50 stands for zero in the data rows.
Some points, each followed by its number:
tensor([99, 72, 41, 31, 45, 47, 53, 38, 38, 83, 34, 25, 53, 53, 41, 34, 75, 43, 29, 26, 53, 74, 16,
        57, 57, 71, 87, 79, 88, 61, 48, 65, 41, 79, 49, 68, 66, 44, 26, 33, 99, 63, 33, 64, 99, 51,
        83, 63]) 0
tensor([63, 47, 64, 28, 47, 51, 28, 71, 52, 54, 44, 44, 71, 37, 58, 49, 40, 51, 28, 58, 56, 54, 54,
        51, 48, 31, 70, 68, 56, 62, 52, 70, 49, 65, 47, 45, 50, 47, 40, 40, 70, 80, 57, 50, 63, 51,
        50, 64]) 1
tensor([12,  2, 62, 79, 59, 81, 55, 40, 74, 13, 37, 54, 53, 44, 43, 56, 37, 41, 99, 75, 71, 22, 37,
        71, 52, 78,  3, 37, 33, 57, 58, 12, 58, 35, 39, 28, 54, 52, 69, 48,  4,  9, 81, 56, 24, 33,
        23, 23]) 2
tensor([83, 50, 55, 35, 52, 37, 43, 55, 69, 59, 57, 38, 76, 48, 56, 52, 57, 41, 22, 53, 34, 58, 44,
        38, 71, 44, 73, 27, 54, 57, 54, 83, 33, 56, 40, 65, 34, 31, 41, 50, 75, 65, 35, 50, 67, 40,
        58, 61]) 3
tensor([ 3, 37, 37, 70, 62, 58, 38, 49, 49, 40, 48, 50, 50, 35, 14, 52, 43, 74, 99, 77, 59, 26, 43,
        66, 56, 43, 31, 40, 42, 54, 49, 34, 52, 35, 50, 52, 58, 67, 68, 63, 38, 38, 51, 58, 37, 39,
        34, 31]) 4
tensor([75, 43, 69, 35, 50, 52, 53, 55, 68, 38, 46, 68, 55, 51, 69, 55, 20, 47, 24, 61, 34, 47, 51,
        39, 52, 56, 71, 18, 48, 38, 65, 51, 47, 57, 47, 46, 22, 44, 79, 39, 28, 49, 48, 57, 58, 41,
        47, 60]) 5
tensor([66, 71, 42, 39, 55, 55, 41, 35, 44, 77, 62, 33, 54, 75, 40, 56, 61, 48, 24, 42, 40, 57, 43,
        47, 51, 65, 67, 69, 68, 53, 48, 72, 31, 64, 35, 60, 49, 34, 33, 41, 90, 49, 36, 39, 71, 61,
        67, 60]) 6
tensor([48, 35, 61, 41, 44, 67, 60, 52, 65, 17, 31, 62, 52, 59, 78, 52, 46, 56, 71, 64, 43, 57, 87,
        38, 48, 50, 44, 13, 36, 47, 64, 40, 54, 38, 45, 37, 46, 57, 54, 50,  0, 29, 53, 40, 25, 66,
        42, 50]) 7
tensor([61, 43, 40, 54, 54, 40, 60, 43, 58, 52, 64, 44, 45, 67, 56, 48, 51, 31, 52, 30, 47, 63, 65,
        43, 45, 77, 60, 35, 45, 34, 39, 50, 42, 39, 47, 45, 38, 72, 41, 52, 43, 50, 46, 58, 32, 47,
        51, 59]) 8
tensor([50, 58, 58, 55, 25, 59, 58, 47, 52, 54, 47, 71, 56, 59, 70, 50, 47, 51, 11, 46, 36, 59, 68,
        31, 32, 51, 56, 67, 49, 45, 56, 44, 59, 37, 54, 57, 46, 37, 44, 48, 36, 71, 52, 59, 49, 68,
        59, 60]) 9
tensor([53, 37, 58, 52, 52, 50, 57, 50, 56, 41, 51, 55, 34, 44, 27, 64, 54, 38, 68, 66, 52, 53, 36,
        61, 42, 58, 40, 34, 42, 49, 49, 39, 61, 29, 46, 46, 53, 45, 59, 58, 42, 35, 53, 54, 16, 48,
        28, 57]) 10
tensor([87, 50, 30, 21, 32, 50, 54, 67, 32, 73, 25, 49, 38, 79, 63, 25, 68, 36, 32,  0, 52, 91, 71,
        39, 29, 70, 72, 55, 58, 44, 44, 55, 42, 71, 49, 47, 63, 49, 32, 47, 80, 85, 56, 48, 62, 64,
        90, 54]) 11
tensor([21, 52, 41, 70, 39, 54, 47, 50, 39, 37, 56, 83, 31, 57, 51, 41, 40, 48, 67, 40, 55, 37, 66,
        40, 36, 25, 26, 65, 42, 38, 42, 33, 69, 35, 61, 52, 63, 73, 54, 53, 36, 56, 59, 57, 32, 40,
        34, 37]) 12
tensor([86, 46, 54, 14, 51, 45, 62, 73, 62, 56, 47, 39, 61, 47, 53, 32, 62, 53, 13, 33, 38, 61, 49,
        51, 57, 52, 66, 37, 45, 53, 54, 63, 38, 66, 56, 33, 49, 59, 25, 52, 72, 73, 52, 49, 54, 66,
        62, 62]) 13
tensor([12, 45, 37, 72, 51, 62, 28, 43, 40, 48, 43, 41, 54, 57, 44, 45, 58, 57, 79, 48, 63, 33, 68,
        58, 29, 28, 16, 91, 18, 67, 56, 45, 57, 48, 48, 56, 56, 45, 38, 50, 49, 52, 59, 51, 49, 58,
        42, 35]) 14
tensor([21, 38, 45, 85, 49, 49, 54, 49, 35, 46, 47, 53, 12, 72, 61, 47, 48, 37, 99, 51, 57, 36, 68,
        65, 48, 63, 21, 57, 20, 52, 49, 32, 62, 27, 56, 36, 61, 82, 65, 59,  5, 16, 52, 45, 38, 55,
        23, 28]) 15
Which five points above are nearest to each new point, looking only along the 3 directions in which the numbered points spread most? Their numbers follow each, nearest first.
tensor([21, 51, 53, 79, 67, 65, 38, 57, 60, 38, 59, 53, 44, 34, 11, 82, 37, 54, 89, 85, 80, 14, 19,
        83, 80, 66, 37, 52, 58, 65, 47, 41, 54, 47, 42, 35, 49, 61, 80, 49, 62, 20, 49, 54, 40, 26,
        20, 47]) --> 4 10 2 14 15
tensor([60, 57, 43, 52, 34, 26, 50, 45, 46, 48, 59, 48, 50, 70, 79, 39, 59, 60, 32, 19, 30, 71, 84,
        37, 37, 48, 60, 33, 40, 53, 46, 47, 63, 46, 65, 55, 42, 53, 47, 61, 27, 36, 33, 56, 37, 65,
        62, 64]) --> 9 8 13 1 7
tensor([13, 49, 98, 54, 54, 64, 57, 55, 49, 31, 32, 68, 53, 56, 64, 55, 51, 49, 57, 89, 51, 44, 35,
        39, 36, 33,  5, 68, 57, 45, 54, 39, 64, 49, 62, 56, 48, 42, 54, 74, 36, 80, 72, 43, 40, 69,
        55, 42]) --> 10 12 8 14 4
tensor([79, 77, 54, 15, 42, 18, 50, 45, 50, 78, 67, 48, 67, 53, 58, 59, 35, 47, 25, 38, 42, 66, 51,
        19, 50, 32, 67, 42, 65, 23, 57, 57, 42, 41, 53, 60, 45, 21, 39, 48, 85, 79, 37, 31, 62, 49,
        73, 78]) --> 13 1 3 6 9
tensor([38, 12, 47, 66, 71, 69, 53, 57, 58, 34, 26, 26, 39, 41,  2, 72, 53, 43, 99, 70, 70, 13, 20,
        76, 80, 99, 19, 23, 46, 77, 36, 25, 48, 68, 29, 47, 43, 71, 70, 33, 36,  8, 60, 65, 46, 29,
        29, 26]) --> 4 2 10 14 15
tensor([62, 61, 33, 27, 34, 37, 46, 53, 61, 64, 69, 57, 65, 63, 66, 51, 39, 44,  7, 25, 39, 58, 56,
        28, 62, 38, 88, 42, 52, 61, 42, 87, 41, 49, 40, 74, 25, 42, 57, 33, 66, 42, 15, 37, 74, 43,
        75, 59]) --> 13 3 1 6 9
tensor([35, 50, 70, 71, 58, 47, 54, 51, 47, 37, 42, 70, 47, 32, 37, 61, 48, 51, 44, 70, 41, 34, 44,
        64, 71, 32, 39, 48, 70, 59, 62, 55, 57, 51, 44, 53, 55, 54, 61, 45, 42, 58, 38, 65, 44, 33,
        49, 53]) --> 10 8 4 1 5
tensor([48, 65, 35, 44, 50, 63, 53, 50, 42, 48, 54, 54, 61, 21, 33, 58, 42, 47, 50, 71, 56, 47, 39,
        61, 55, 37, 34, 81, 67, 54, 52, 56, 49, 53, 51, 47, 63, 47, 59, 54, 71, 62, 59, 38, 68, 46,
        49, 54]) --> 1 10 6 8 14
tensor([32, 27, 58, 90, 62, 66, 39, 52, 54, 34, 42, 51, 31, 48, 32, 60, 41, 49, 99, 46, 62, 36, 31,
        84, 53, 78, 27, 46, 42, 60, 51, 22, 64, 37, 34, 54, 38, 73, 70, 35, 13,  8, 59, 63, 23, 26,
        24, 31]) --> 4 2 10 15 12
tensor([40, 64, 48, 54, 55, 33, 51, 35, 42, 67, 57, 53, 54, 56, 46, 62, 48, 51, 24, 38, 31, 61, 46,
        48, 75, 40, 58, 38, 68, 37, 62, 71, 39, 61, 39, 63, 37, 33, 59, 31, 53, 43, 24, 38, 49, 48,
        52, 46]) --> 1 13 3 8 6
tensor([48, 52, 42, 51, 46, 67, 53, 57, 41, 43, 57, 48, 35, 41, 46, 40, 50, 70, 55, 54, 55, 49, 44,
        44, 36, 34, 50, 55, 41, 43, 41, 43, 52, 44, 66, 42, 58, 55, 43, 61, 53, 64, 58, 49, 47, 46,
        43, 48]) --> 8 10 9 12 14
tensor([ 1,  8, 79, 86, 68, 64, 47, 47, 61, 13, 24, 82, 38, 34, 38, 66, 41, 53, 99, 80, 57, 25, 38,
        60, 49, 66,  8, 23, 22, 54, 46, 30, 58, 19, 41, 35, 48, 50, 91, 68,  2, 28, 61, 55,  6, 28,
        19, 26]) --> 2 4 15 10 7
